A: 3 groups of rows, each row roughly a mix of its group's hidden directions:
A (88 x 18):
[[-23 -19 -13   0   3  17 -28 -42  36  -8   6  53   6  12 -18 -35  19  42]
 [  2  33  51  16 -22   5  22  25 -15 -46 -43  27  -4 -15  20  -4 -20 -22]
 [-45 -21   6  19  16 -13  -9 -34  26 -22  -3  35 -16  28 -29 -49 -12  26]
 [  6  23  14 -16 -32   5  16  26  -4 -56 -25 -17  -6 -43 -33 -23 -24 -30]
 [-40 -26  23  42  32 -25   6 -11   7  11   3  23 -15  62   9 -13  -4  25]
 [-49 -43  17  23  19  -9   1   1  39 -22   4  32   0  43  -7 -31  -2  24]
 [-36   4  12  40  20 -44  32  17 -12 -18 -44  25 -24  37  12  13   0   4]
 [ -3 -24 -50  -6   7   8 -20 -22  21  -2  25 -36  -3 -19 -59 -13  15  36]
 [ 21  34 -31 -33  -7  12  -2 -27 -16 -13   2 -35  -3 -58 -24 -24 -28 -24]
 [-14 -16  30   5  20 -18  19  24  -7  34  15   0   7  59  54   4 -17 -28]
 [ 16  -1 -25  -1  22 -10  13  25 -24  18  17 -86  -7  -7 -10  30 -10  -8]
 [  8  10 -29 -10  26 -20   4 -11 -29  18  14 -76 -25  -6 -34  -1 -24  -7]
 [ 37  -7 -25 -14  -5   7 -12  -4  -1  21  28 -62   0 -51 -17  13 -25 -28]
 [ 17  -9   7 -25   1   0  10  30 -19  42  45 -62  13  24  17   8  -9 -30]
 [-23 -30 -30  16  36  -6  -5  -9  12  -4  27 -55 -14  13 -46 -15  -5  36]
 [-34 -19  30  45  21 -14  -8 -20   8   9   5  43  -9  49   7  -1  17  41]
 [  5  27  15  37   0 -34  35  21 -38 -16 -32 -32 -29 -22  -3  21 -26 -26]
 [ 31  25  38 -40 -30   7   6  30 -26  13  11 -17  13  -8  23   6 -17 -56]
 [ 41   5 -31 -51 -32   9 -14  12   0  18  14 -33  11 -43 -21  16   7 -32]
 [-23 -12   8  64   7 -17  26  22  12 -30 -42  34  -6   1  20  28  11  19]
 [-34 -12  22  60  -4  -7  12  -2  14 -52 -17  16 -16 -11 -34 -21  -5  31]
 [-29 -39  -9  38   9  16  -7   1  44 -24   0  35  14  10  -3   1  31  53]
 [ 10  27  23   0   1 -35  29  24 -41   5 -17 -37 -22  -1   9  11 -37 -51]
 [ 27 -23  14 -25 -22  54  -2  49  28  -6  12  -6  40  -2  37   7   4  -6]
 [-24  14  42  21 -12 -34  33  33 -13 -35 -44  24 -20  21   1  -7 -18 -23]
 [  4  21  -3 -35  -5 -18  41  50 -30   2 -10 -43   4  20  21   4 -11 -44]
 [-33 -25  29  56  28 -19  -5 -16   6  13   7  29 -13  46   7   4   8  36]
 [  8  -8  -1 -15   2 -36  17  35 -26  46  23 -51  -5  32   4  29   0 -34]
 [-28 -18  10  66  32 -47  20   3  -6   3 -21  -2 -31  22   4  24 -15   6]
 [ 27  19   5 -31 -45  15  19  55  -7 -22 -20  -4  22 -28  13  25  20 -29]
 [ -9  16  24  22  12 -46  35  20 -32  -7 -27 -25 -30  10   5   6 -40 -41]
 [-21  -2  25  56  37 -32  10 -19 -16  17 -19  17 -30  41  23   8 -21  12]
 [ 20  39  -8  -2   5 -30  18  -4 -48  11 -17 -49 -30 -22 -12  10 -31 -33]
 [-20 -14   1  28  41 -12 -20 -52   4  39  16  31 -10  40  17  -4   1  30]
 [-37 -27   2  35  11  -5  -2 -12  35 -20 -20  64   0  24   6 -12  14  35]
 [  6  34  21 -30 -31   6 -20 -44  -5  -1 -12  62  -3  -9  -4 -40  -9 -18]
 [ -8  17   2 -25   3 -41  34  38 -39  23  -1 -32  -7  47  12  11   3 -34]
 [-13 -15  10  37  10  20 -32 -48  29 -13   1  50  -2 -10 -12 -14   9  48]
 [-18   5  16   0  26  -2 -18 -57   4 -10  15   3 -18  -9 -18 -56 -53 -11]
 [  3  16  44  17  -3 -16  36  42 -25 -11 -27 -10  -8  13  39  10 -34 -41]
 [ 44  23 -29 -24 -21  -3   9  26 -23  18 -16 -31   3 -36  10  49  12 -29]
 [-35 -49 -21  27  27   7  -7  -1  43  -9   8  20  10  29  -2  -1  25  50]
 [  0  14  30 -11 -37 -10  29  60  -9 -21 -33  28  12  14  25  20  21 -28]
 [-15 -40  24  41   2   0  -9  19  32   1 -11  48   4  33  18  29  27  31]
 [ 43  42  11 -37 -24   2   4  10 -39  21  -1 -24   1 -25  16  15 -14 -48]
 [-10 -36  25  31   2  23 -30 -12  36   7  15  49  12  23   8   5  27  44]
 [ 46  30 -18  -6 -10   6   9  14 -27   2 -20 -46  -6 -53   4  35 -15 -26]
 [-14 -40 -34  14  15  27 -19  -8  40  -3  19   8  19   5  -9   6  39  59]
 [  9  -1   9 -10   5  -6  24  29 -14  -6  10 -66  -6 -10   2 -14 -54 -48]
 [ 22   4  -6 -53 -30   4  19  62  -7   6  -6 -20  22  12  20  19  16 -37]
 [  4  41   0  -3   2 -32   7 -34 -40  -1 -18 -21 -39 -17 -33 -24 -40 -25]
 [-29  -5  37  48  27 -29  13  -7 -10   8 -19  32 -21  51  28   0 -14   9]
 [ 32  18 -23 -48 -24  19  15  36  -6 -13  -9 -39  15 -37   7   2 -14 -42]
 [ 13 -22 -33  -3  34  -2 -14 -20  -2  66  40 -31   6  21  25  22   4   7]
 [-34  -3  33  35  -7 -34  32  36  -5 -35 -40  22 -21  35 -10  -4   0   3]
 [ 40  24  21 -37 -30  17   3  32 -19  20   4  -4  23 -14  40  29   5 -42]
 [ 15  34  51  -3 -26  30   9  17  -8 -37 -24  34  16 -25  37  -5 -13 -22]
 [ -1  23  27   3 -29 -22  24  39 -16 -11 -46  46   0  16  27  30  25 -17]
 [ 32  16 -35 -36 -22  14  -5   6  -5 -12   2 -46   2 -60 -33   3  -6 -20]
 [  0  -5 -26  11  39  -5 -34 -71   1  45  22   9 -13   6   0  -1  -3  26]
 [-17   4  15  65  26 -34  17  -8 -19 -12 -38  -4 -43  14 -12   8 -24  19]
 [ 18   3   3  -1   5  60 -26 -33  15 -21  29 -17  17 -48  -7 -30 -19  21]
 [-15   2  15  -3   5 -32  41  56 -21   8 -17 -12  -2  54  31  18   5 -23]
 [-21  -8 -20  30   8   6 -14 -40  13 -26   4  -2 -16 -19 -57 -31   5  50]
 [-32  28   0   4  -2 -30  21   1  -9 -35 -56  56 -17  21  -4  -5  19   9]
 [ -8   8   7 -38 -12 -34   6  20 -29  44  20  -2   1  62  -2  10  37 -13]
 [  4   6  -4 -20  -3 -32  38  56 -25  11 -13 -40  -3  23  18  26  -6 -43]
 [-20 -35 -24  12  39  -2 -22 -43  18  28  41 -19  -7  24 -20 -22  -6  33]
 [  4  13  10  -7 -41  -4  30  61  -5 -50 -34 -16   1 -22 -21   5   3 -21]
 [ 33  19 -23 -41 -19  41 -13 -14   4 -15  12 -26  17 -58 -12 -23 -17 -16]
 [ 33  -7  -8 -20   0  28  -9  -1  -3  21  46 -66  13 -32   2  -7 -30 -23]
 [-12   7  -4  36  22 -34  23   3 -26 -17 -10 -59 -36  -9 -38  -3 -32  -3]
 [ 32  41  11 -19 -12 -18  18  15 -43  18 -19 -22 -10 -17  23  24 -21 -53]
 [-18  -7   8  -7 -20 -37  23  45  -3  11 -22  36   5  51  16  27  40 -10]
 [ 25  20 -21 -39 -16  37 -28 -41   3  -3  25 -11  12 -50 -25 -31  -6   0]
 [-29 -51  -3  26  12  18  -5  19  47 -15  14  22  23  24   7   5  30  44]
 [ -6  -7 -15  46  33 -17   3 -23  -9  -8  -7 -51 -38 -14 -39  -7 -35  21]
 [-12 -33  50 -24 -11  16   1  47  21  -8  39 -13  26  34  12 -19  -9 -23]
 [ -8  30  18   6 -34  -9  10  11  -5 -56 -51  38 -15 -27 -31  -8   6  -2]
 [-31 -40 -24  42  35  -6   7   9  21 -17  12 -39  -8  12 -31   3   7  46]
 [-21 -32  40  44  28   1   7  12   4  20  27  -4   4  56  34   3  -5  21]
 [-18 -12 -20  42  41 -44   0 -33 -12  34  -6  -9 -38  31 -13  12 -10  21]
 [ 25  15 -50  -2  20 -12   6  -3 -14  39 -28   5  -1  -5  43  57  21   0]
 [ 11  10  -7 -43 -19 -25  28  56 -23  17  -8 -27   5  26  12  24  14 -41]
 [-13  -5   8  -9 -19 -24  16  47   5  -5 -38  46   3  42  15  31  41   1]
 [ 32  21 -19 -64 -27  21   8  27 -11  -1   6 -36  20 -25   3  -5  -3 -38]
 [-21  -8  23  43  24 -42  28  19 -19  17 -21   0 -24  52  26  18 -15  -5]
 [-31   5  51  14   9 -18   8  -6  -3  -1 -12  58  -3  46  37 -18 -13 -13]]

one row of each group, then the others: which group is each in?
[-31 -34 -24  14   8   0 -17 -19  31  -9  17  10  -2  19 -47 -20  31  54] -> (41)
[ 10 -24  16 -25 -11  10 -26   3   2  55  57  -8  20  41   0   8  32   7] -> (104)
[ -2  12  37 -42 -13  -2 -10 -12 -14  -1  30 -20  -8  11 -31 -55 -38 -35] -> (103)

[ -6 -35 -34   7  41  -9   9  28   6  19  22 -66   2  23   1  29   5  15] -> (103)
[ -3 -15 -10  38  -2 -28  34  55 -11   0 -28 -28 -14  26  -3  44  22  16] -> (41)
[ 31  13 -54 -20   4  23 -24 -32  -8  24  18 -34   3 -32 -24  13  24  30] -> (103)
[-32 -27  25  66  33 -21  -4 -20   8   9   3  22 -18  34   5   6  -3  34] -> (104)
[ 27  14 -15 -19  13   7  -6 -22 -14   8  15 -57  -9 -45  -9 -14 -51 -34] -> (41)
[ 19  38  16  -7 -36  21  -4   5  -6 -25 -37  57  13 -31  16  22  32   3] -> (41)
[ 41  -4 -22 -22 -14  35 -13   2  12  -2  18 -46  14 -62  -6   1 -25 -23] -> (104)
[ -6 -17   8  24  17 -42  32  43 -18  23  -3 -40 -13  33  20  34 -14 -26] -> (104)
[ 11  14  25 -24 -35  -5  32  64 -13 -18 -20  -4  14  -1  24  14  -2 -48] -> (41)
